In the rows, 100 means zero.
One turn sends every row of this set to another row. A few are shown first. Where does it send the rows asked after them?
K14:  90 119 109 102  65  89 110  97 115 106 101 147  77
K906:  73 127  86  91 127  98 119  84 122 128 114 134 102
K384:  99 112  97 117  81  88 121 102 150 126 140 110 112
K484:  74 111  93 111  94  84  77  93 165 112  96 114  90
K932: 119 116  96  82  70  78 114  87 128 115 116  90 100
K57:  89  95  99 115 113  97 105 110 136 148 116 147 108
K180:  88 111  95 113 100  74  84  87 131  94 126 121  66
K853: 117  71  79 121  96 107 114 111 139 130  84 120  80
K415:  70  89  64  98  98  89  78  82 141 116 101 101 114
K71:  96 118 101  83  74  90 106 101 128 137 122  81 104
K936:  93  97 111 128 106  98 103 119 122 138 119 138  97
K495:  81 128  89  70 114 109  98  84 120 128  95 113  71
K665:  79  92  76 117  60  84 112  81 110 115 102 142 107
K361: 117 105  55 102  95 114 123  80 113 109 127 119  71
K629: 109 120  92 114 112  71 103  83 125 104 108 128  62
K295: 108  78  77 115  75 104 108 127 138 127  83 121  86
K448:  65  93  51 116 100 110  88  94 140 127 115 105 101
K686: 121 101  76  98  95 111 103  96 113 119 139 106  61
K866:  93 118  88  73 103  98 105  77 119 132  68 116  88
K611:  77  87  64 104  95 102  84  77 137 126 105  98 122
K939: 115  88  70  98 103 118 112 103 120 113 143 114  74
K364: 108 117  95 125 107  87  96  94 137  91 104 123  64
K494:  69 112  73 104  56 104 123  83 109 128 106 129 102
K709:  84 101 106 115 104  94 110 118 133 140 122 138 116
K555:  83 117  81  64 104  98 100  82 115 130  92 108  65
K839:  58 107  80 110  61  95 118  87 107 126  95 124 100
K232: 106  74  77 106  81 114 109 114 143 127  74 123  86
K966:  96 118 101 115 112 110 124 116 134 149 109 135  95
K925: 115 132  93  87  75  78 104  84 127 123 118  93 102
K5: 101 115  97 121 101  80 104  90 139  94 104 140  66
K9: 106  93  59  89 121 108 105  96 151 123 123  97  95
K510:  77 126  86  83 102 104  93  72 119 137  90  98  75
K961: 109  89  85  91  53 101  97  97 138 103 100  94  83
K915: 107 114  91  85  73  76 110  80 108 124 110  85 106
K578: 115  88  82  99 103 112 122  93 113 116 141 120  68
K38: 119  69 100  98  88  95  99 119 137 122  87 116  87
K61:  72  80  63 108  96  92  75  94 127 130  95 108 113
K19:  88  86  77  85 104 117  97  99 119 110  74 136  74
K761:  72 104  72 122  61  96 119  86 117 145 102 128 105
K93: 100  93  66  83  79 115 134  99 101 128 117 129 105

K71 moves to -> K665
K686 moves to -> K915
K295 moves to -> K578
Where do these go?
K484 moves to -> K19
K709 moves to -> K5

One turn sends every row of this set to another row. A few are shown first. Where does it send the rows asked after them?
K880:  86 127 101  95 121 139 123  74 104 137 139 111 154  85 114  75
K298: 116 134 103 117 108 150  91 121  60 130 127 104 125  96 106  91
K179: 108  97 121  84 130 162 107  96  93 117 144 111 138  93  79  58
K73: 105 103 121 118 120 182 104  98  87 133 137 110 135  94  96  70
K528: 121 124 114  67 114 119 106  88 101 125 121 104 141  87 106  72
K463: 103  90  94  86 118 105  90 113  87 131 133 119 130 112 111  75
K894:  99 101 123  95 125 120  99 111  92  81 126 122 127  70  77 130
K862:  78  88 115 115 102 127 110 113  77  92 139 118 134  51  98 123
K30: 108 129 125 100 126 147  89  83 104 129 137 111 144  91 147  92
K323:  82  96 105  95 137 117  90 107  85 131 129 117 117 121 121  74
K373:  88 125  85  84 138 145  95 103  81 102 164 106 152  89 100  78
K676:  80  87 131 106 112 129  96 116  78  87 123 118 113  60 110 124
K80: 127 114 125  91 107 141  94  83  79 138 145  92 150  92 116  99
K429:  72  93 103 119 116 136 107 105  93  97 106 114 123  71  79 126
K641:  79 109 102 128 126 109 108 109 104  92 110 114 143  62  83 110
K380:  86 111  76  85 129 161  76 102  83  98 149  98 144  92 112  84
K780:  88 107 122 111 140 120  80 110 101  73 109 105 127  71  99 121
K743:  92  87 114 133 122 111  84 107  92  95 129 102 148  73  97 131
K605:  98 118 122  73 128 149  96  80  95 124 107  95 119  99 120  79
K573:  94 104  90  97 106 154  96  74  94 136 120  82 148  88 116  82
K992: 122 112 106 123 115 155  94 107 110 124 134 114 157  79 108  56
K516: 131  86 122 108 118 142  75 106 105 125 128 106 143  96 114  61
K41:  90 101 130 117 119 100  96 121  85  83 127 109 133  52 109 108
K551:  65  93 117 100 117 122 115 113  90  84 125 127 121  54 100 109
K688: 112 146 101 118 114 146  93 124  82 125 127 127 127  92 123  85
K79: 111  97 142 102 133 153 101  99  98 132 144 128 130 105 106  66
K643:  77  94 121 126 128 125 100 104 100  98 137 131 135  76 103 138
K110:  68  98 117 134 122 121  96 112  87  86 126 104 137  50 117 109
K27: 107 101 107  96 133 159  83 100 117 106 124 106 144  88 109  48
K420:  75  88 113 113 116 110  96 115  82  81 113  93 130  52  98 101

K380 moves to -> K323
K605 moves to -> K30
K862 moves to -> K420
Where do these go?
K79 moves to -> K992
K780 moves to -> K643

One turn sends every row of this set to another row. A few are shown first. Where does it send the rows asked after them?
K339:  61  65 120 108  75 115 105 109 114 136  95 113 112 105 102  70 103  98 154 123
K788:  72  98  82 111 104  87  79 143  90 105  81 110 110 100  97 100 110 114 115 100
K322:  66 141 119 134 106 106  95 111 115  96 104 113 119 109  88 103 102 101 150 110
K905: 113 114 111 115  82 104  94 104  87 113  85 115 101 111  99  89  87 112  95  99
K411:  61 101  99 104  90 115  71 127 125  90  85 127 106 123  97  86 120 139 104 104
K355:  98  85  95 172 125 107  99 119 106 119 108 129 122 108 107  55 102  87 119 104
K580:  84  90 146 132  78  93  81 113 129 112  75 123 108 110  98 107 143 130 121 103
K844:  93  69 104 169  94 108 101  82 117 116 105 151 114 109 100 110 110 107  90 113
K574:  85  84  94 116  79 116 104  94 121 113  96 111 137  87  96  57 115 101 139 138
K116:  80  80 105 175  90  98  88 110 114 114 122 155 105  98  96 106 107 117 152  86
K812: 102  84 112 169  75 111  90 136 137 112 105 159 118 105 108  61  94 123 105 105
K639:  64 113 101  91 108  92  98 128 124 102  96 144 118 112 108 115 117 102 115 112
K652:  76  79 102 113  51 101 119 112 129 126  89 129 132  92  83  74  86 114 135 119
K219:  67  82 137 161 111 121 106 138 133 137 113 153 114 108 107  88  98  89 121 110
K492:  75  94 109 163  92 136  74  98 108 103 123 140  87  89 106  89  84  90 113 106

K574 moves to -> K652
K844 moves to -> K116
K812 moves to -> K219
Where do these go?
K411 moves to -> K639
K322 moves to -> K905

One turn sends every row of this set to another row. A few are shown first. Where does it send the rows asked after them?
K901: 124  98 140 111  97 105  97  97  95 108 111 160
K696:  72 110 148 121  99 114 116 113  63 112  91 117
K18:  79 106 146 114 105 125 118 117  90  79  80 103
K230:  89  90 143 116  91 104 106  99  61 119  64 103
K798: 140 112 115 118  92 110  75  87 101  86 101 115
K24:  89  99 143 123 118 131 117  97  70 109  87  96
K67:  85 102 104 108 112 103  99  95  91 108  68  83
K863: 128  95 138 117 110 117 103  92 104  99 118 148
K868:  73 107 141 103  87 101 112 123  80  89  67 120
K635:  75 103 141  96 127 102 103  98  82  75  68 110
K745: 124  99 109 107 108 101  86  89 124  97 105 134
K978:  79 104 148 131  85 104  85  88  98  98  70  94
K268:  94  95 104 105 104  95  87  87 105  91 135 122
K673:  72 117 129  99  93  90 105 124  77  98  77 103
K502:  81  89 145 135  83  98 109  83  89  92  73  98
K172:  90 119 146  88 117  99  94 110  77  83  69 100
K378: 126  93 124 110 101 111  72  85  67 111 119 138
K704: 113  89 106 106 105 102  61  78  83 108 109 139
K540:  87  98 124 112  98 104  87  96  85 115  58  84
K375:  77 103 133 107  95  97  99 106  60 125  66 119
K357:  91  92 129 106  85 101  96 103  84 105  47 102
K916:  97  91 134 117 103 125 102  97  94  95  60  85
K980:  69 104 144 114 106 109 125 116  72  89  89 108
K727:  92 104 143  92 115  94 118 104  69  77  72 105
K855:  69 113 109 105  92  86  99 111  84 111  71 104
K619:  92 106 121  98  91  89  74 100  89 107 131 139
K244: 125  82 107 114 110 111  83  74  81  99 119 128
K205:  67 112 124 110 114 110 106 112  96  85  83  89
K874:  89  88 154 118  93 123 107 101  73 104  60 111
K965: 107  85 109  95 106  94  65  76  90 115 110 128
K960: 113 102 117 115  98 107  93  97  82  88 141 135
K604: 117  89 135 100 100 104  76  84  69 121 121 135
K291: 131 111 103 100  91  87  91  96  90  76  98 132
K689: 122 102 111 102  96  89  80  95 115 106  98 147
K520: 110  99 140 131 102 125  76  78  92  87 102 151
K142: 120  78 118 106 115 110  89  71  86 105 125 117
K503:  81 109 121 102  96 104 107 118 100  80  68  94
K248:  96 104 150 127  74  94 100  94  83 100  74  89
K456: 102  98 129 113 101 103  92  88  81  78  99 168
K392:  81 108 119 122 115 119 116 102  94  95  92  81
K270: 120  91 113 117  79  86  92  80  83  89  90 151
K919:  84  86 139 126 111 123 106  88  80 106  71  89
K285: 121 119 130 114 114 126  75  94 100  75 111 132
K600: 128  95 121 116 114 115  97  87 119  94 114 135
K499: 106  99 131 109  99 105  98  95  84  97 146 129
K427: 100  99  99 113 102  98  82  90  97  85 131 135
K452: 121 102 127 102  92  91  86 100 100 111 102 160
K694: 101 110 115 109  92  98  72 101  84  97 130 145

K635 moves to -> K978
K392 moves to -> K67
Where do these go?
K619 moves to -> K604
K868 moves to -> K874
K901 moves to -> K863
K456 moves to -> K520
K427 moves to -> K704
K919 moves to -> K205

